In the rows, 128 means zero.
Where one turn sends some rows of the set: a few examples, then the rows asked
nazug: [113 135 123  79 134  98 155 149 123 157 140 158 159 118 156 136 154 100]
pofe: [106 113 127  98 129  84 134 159  99 146  91 145 126 142 106 155 147 107]
palek: [150 120 173 114 143 149 133 117 116 138 105 120 137 101 153 129 130 113]
miv: [141 171 139 143 162 107 125 120 126 125 131 131 128 163 108 123  94 102]
ses: [133 126 130 108 127  58 123 114  71 130 142 147 132 130 125 119 107 117]
tofa: [130 125  92 159 124  95 107 162 129 137 147 155 111 139 126 126 105  97]
nevan: [127 117 169 116 140 122 128 145 120 144  97 143 166 142 113 135 157 120]
pipuf: [139 129 144  82 139 170 154 141 142 121 128 123 117 139 116 122  98  74]
Bava: [154 145 176 110 146 133 130 103 134 108 151 122 117 131 138 115 132  82]
les: [105 131 123 127 124 101 110 108 119 163 154 160 144 116 116 112  82 124]
Ligan: [134 126  96 118 110  94 150 147 141 134 139 100 106  86 129 123  91 109]
kab: [102 112 100  83 133  79 145 151 101 126 142 148 132 158 121 146  95 104]
mimik: [128 153 128  92 108 143  93 168 115 145 128 142 127 136 106 122 159 113]
bov: [122 121 125 101 105  97 188 119 156 145 139 121 112 141 120 107 102 106]
Fivin: [119 136  92 116 138  85 162 171 124 172 144 117 125 156 114 130 105 124]
Nivuz: [122 125 182 115 114  63 148 148 128 131 141 135 124 113 112  95 128 106]
novu: [168 137 123 112 137 110  95 165 132 115 129 120 100 118 146 133 125  84]
Lurov: [114 129 106 110 109  76 142 182 113 142 124 149 133 113 104 110  93 115]
Zugi: [140 104 126 101 115 143 163 143 123 109  97 123 121 140 156 159 101 123]
Momi: [110 138 155  81 156 147 128 138 129 150 154 110 148 120 154 137 141 131]
Vomi: [178 133 135  99 120 114 147 120 157 123 135  97 135 103 141 110 117 104]
rar: [ 84 139 121  91 143 114 163 161  98 155 164 110 121 141 133 116 147 121]
Gapud: [ 96  85 119  79 134 130 137 119 105 135 168 116 141 123 108 130 114 105]
Vuvof: [141 115 154 118 119 149  98 106 136 143 142 105 123 129 130 123 154 119]
senu: [134 122 169  99 122 105  96  94 108 130 138 134 135 142 128  89 110 132]
moso: [150 102 168 109 118 101 124 134  96 121 117 112 116 169 103 145 135 129]
soru: [154 122 113 119 158  96 145 132 127 186 146 119 125 118 169 120 112 106]
punid: [123 127 119 111 134 137 185 159 102 142 147 131 105 147 104 144  85  92]
Nad: [163 123 135 139 120 122  89 120 153 138 148 145 117 154 142 139 102 109]
giz: [130 133 139 123 169 170 131 159  95 136 142 105 130 131 114 124 103 117]

novu goes to les
pofe goes to Momi
Bava goes to Lurov
Now find these:
pipuf goes to Ligan
miv goes to Nivuz

Where one turn sends some rows of the set: a few examples, then the rows asked
Budoz: [121 130 108 161 114  90 104 122 157 122 155 101 114 165 122 104 142 147
 126 177 144 114 112 119 118 133 118 126  88 116 109 121 118 111 149 145
 110 155 127 116 120 100 110 120 129 161 153 104 133 142 108 124 146 139
 178]
Vosi: [103 102 167 143 153 158  92 128  85 138 150 142  86 143 201 145 178 126
 141 106  90 173 124 142 161 136 117 141 157 123 106 140  94 122 119 119
 144 139 123 135 112 111 159 145 137 157 100 163  99 176 127 112 131 149
  97]
loz: [ 99 135  99 142 117  90 114 137 149 131 135 102 130 151 100 114 165 127
 142 153 123  96 115 120 130 114 123  85  93 122  96 115 145 103 142 129
 130 149  86 107 107 114 120 122 115 142 139 113 139 164 129 108 145 133
 149]
tiko: [137  77 131 143 146 134 113 115 112 128 153 146  81 142 205 131 137 127
  98 116 128 182 148 127 127 154 134 191 145 141 138 133  99  99 114 127
 141 152 125 157 111  92 109 131 165 173 110 151 110 149 135 115  98 103
 112]
dede: [111  90 114 103 138 129  89 113  99 123 144  83 127 122 144 103 149 107
 103 123 127 196 130 152 114 137  92 171 140 120 156 112 129 128 141 112
 115 141 147 140 116 102 137 143 163 190  90 128 125 177 134 111  90 110
 116]
Lolon: [149  62 157 142 134 142 118  99 112 152 143 145  97 132 204 118 152 130
  96 133 128 147 144 126 105 157 129 175 148 134 152 130  98 101 118 119
 141 145 122 157  91  94 106 132 156 165 123 148 103 148 147 116 101 112
 102]
Luzit: [111  71 123 129 153 143  92 136  70 145 119  97 119 141 181 114 200 116
 158 120 108 182 135 133 130 146 129 123 129 136  90 128 156 111 155 117
 148 164 102 136 133 122 113 132 151 145  99 177 147 184 151 114 120 141
  86]
litar: [106  91 170 134 146 157  80 125  84 138 145 127  99 121 184 126 175 125
 157  97  84 158 101 133 147 141 133 119 166 132 119 161 105 131 119 120
 145 127 140 135  96 112 160 137 143 146  95 170 104 172 133 124 113 151
  97]
far: [ 91  93 178 139 154 165  75 125  77 138 138 123 111 138 182 120 175 127
 141 113  89 167 112 143 144 124 103 129 161 118 118 143  90 138 126 105
 130 129 132 129  93 117 159 142 148 153  85 146 101 171 120 110 125 147
  97]
pob: [133  54 147 130 132 142  97 130  76 147  93  97 134 143 167 105 198 110
 149 127 111 159 135 131 114 142 127 127 134 134 119 120 162 101 157 113
 139 151 101 139 118 133 108 126 143 138 102 159 147 181 154 118 108 129
  69]
pado: [112  71 109 120 138 140  92 112  70 142 113  83 127 115 162 106 183  96
 147 114 110 162 125 126 113 150 138 114 140 146 107 147 166 113 143 114
 157 142 117 140 130 129 123 120 147 147 100 166 136 185 160 118  97 129
  85]
Maka: [ 87 112 123 182 116 105  92 137 154 127 113 124 121 173 112 139 166 151
 144 142 108  92 106 124 146 119 134 116 125 145  83 134 103 116 118 127
 132 118 114 101 122 108 113 131 102 126 127 112 132 145 122 120 140 142
 169]
Vik: [136 137 107 157 116  92 116 121 141 126 144 116 120 164 108 103 128 153
 119 167 151 120 111 102 123 126 134 125  96 135 103 116 123 118 145 134
 120 147 116 114 111 114  95 124 150 153 166  93 119 134 120 122 132 129
 163]
Febig: [131 110 118 106 136 118  90 104 104 112 148  85 103 111 148 104 142  94
 121 129 136 197 125 131 102 143 113 172 133 124 157 123 150 112 142 124
 129 140 142 156 131 107 145 144 155 183 105 132 120 177 138 106  90 105
 109]
repog: [ 86 121 123 178 121 111 109 138 141 132 128 139 125 166 121 121 162 144
 140 142 117  86 106 125 142 112 147  93 115 140  78 141 111 118 119 130
 140 118 101 100  98 114 111 121  97 125 130 119 122 150 116 110 142 137
 162]
vem: [149  87 141 112 131 116  90 121 114 124 138  98 131 121 136 112 174 109
 117 124 136 185 132 152 108 139  94 186 137 118 161 110 148 126 138 111
 112 127 141 157 116 105 131 161 145 179 100 131 132 185 143 107  92 117
 118]
Tanid: [107 132  92 134 120  90 115 141 139 138 129 108 131 148  86 126 154 141
 141 152 128 101 115 113 138 114 124  93 103 142 100  96 134 119 143 113
 137 130  93 101 119 119 123 138 127 141 150 102 130 152 143 110 137 137
 155]
Tenov: [108 119 127 155  93 104  90 125 176 116 133 124  95 192 129 120 148 174
 131 147 126 105 108 109 139 131 144 120 119 125 114 126  83 105 126 143
 122 149 111 105 106  94 111 104 129 134 133 118 132 118 127 131 144 129
 156]
sefiz: [104 128  90 155 120  92 106 134 155 130 129 103 125 145 113 124 164 130
 135 154 115  81 122 116 127 124 115  95 103 126  96 117 132  98 138 112
 130 147  83 115 127 116 115 126 132 145 142 106 146 157 136 108 155 128
 166]
merik: [116  70 145 155 149 143 108 109  97 139 131 133  98 138 201 111 132 130
  92 129 114 169 145 122 110 144 124 168 152 139 143 142  82 102 123 118
 135 160 123 147  91  94 109 120 176 164 104 137 102 136 133 123  98 102
  91]
peli: [ 92 113 119 170 124 107 111 133 145 140 113 128 122 166 116 132 160 157
 156 147 129 104 109 127 149 117 155 100 115 153  79 128 110 129 126 132
 135 113 111  92 101 123 112 128 113 112 133 119 116 133 146 124 140 139
 158]
sifup: [108 129 133 152 104 100  93 130 178 122 149 144 101 184 120 114 142 170
 115 137 132 103 109 107 136 117 150 129 119 131 118 132  87 114 110 140
 133 137 111 113  86  89 114 109 121 141 134 115 125 122 120 107 133 121
 156]
Puvud: [ 98  56 116 128 149 149  94 120  68 150 108  84 139 129 178  97 182 113
 141 121 109 167 138 143 111 138 122 118 134 135 117 138 142 116 157 102
 136 158 104 131 110 126 105 121 163 144  88 158 146 173 159 121 105 122
  85]
nebo: [115  86 192 134 134 165  93 115  82 145 138 136 104 144 185 129 187 123
 142 123  96 153 112 141 145 140 109 134 155 110 124 123 105 124 128 117
 141 127 134 130 103 115 160 146 116 159 104 155  87 179 116 114 118 164
  93]
Zav: [140  83 155 146 146 133  97 115 106 129 147 135  74 127 203 112 123 126
 121 127 125 173 129 115 110 151 148 166 147 134 154 160  95 101 123 137
 141 147 134 161  91  93 127 127 169 157 116 153  99 144 138 128  94 105
  96]
mafes: [128  93 108 102 140 119  89 127 104 115 151  88 115 134 149 112 166 109
 121 113 134 208 131 145 125 146 107 185 131 127 141 105 152 122 146 123
 124 146 135 147 137 104 125 148 158 181  97 145 145 180 140 105  92 115
 122]
bivop: [118 130 110 152 114  80 110 130 160 125 147 106 123 167 101  98 145 147
 116 168 160 128 117 113 114 124 129 124  84 126 110 120 128 111 138 152
 113 154 122 120 105  94  99 115 127 154 146 112 140 135 114 122 129 123
 163]
deve: [119 135 134 146  99 102 101 119 165 116 141 139 103 179 129 119 144 179
 137 143 141 115 103 111 148 120 147 125 119 121 102 124  85 120 126 136
 117 137 114 101  83 114 120 113 136 130 142 106 107 118 130 121 150 131
 150]

far goes to merik
peli goes to deve
Now find these:
pob goes to nebo
Vosi goes to tiko
sefiz goes to Maka
litar goes to Zav
repog goes to sifup

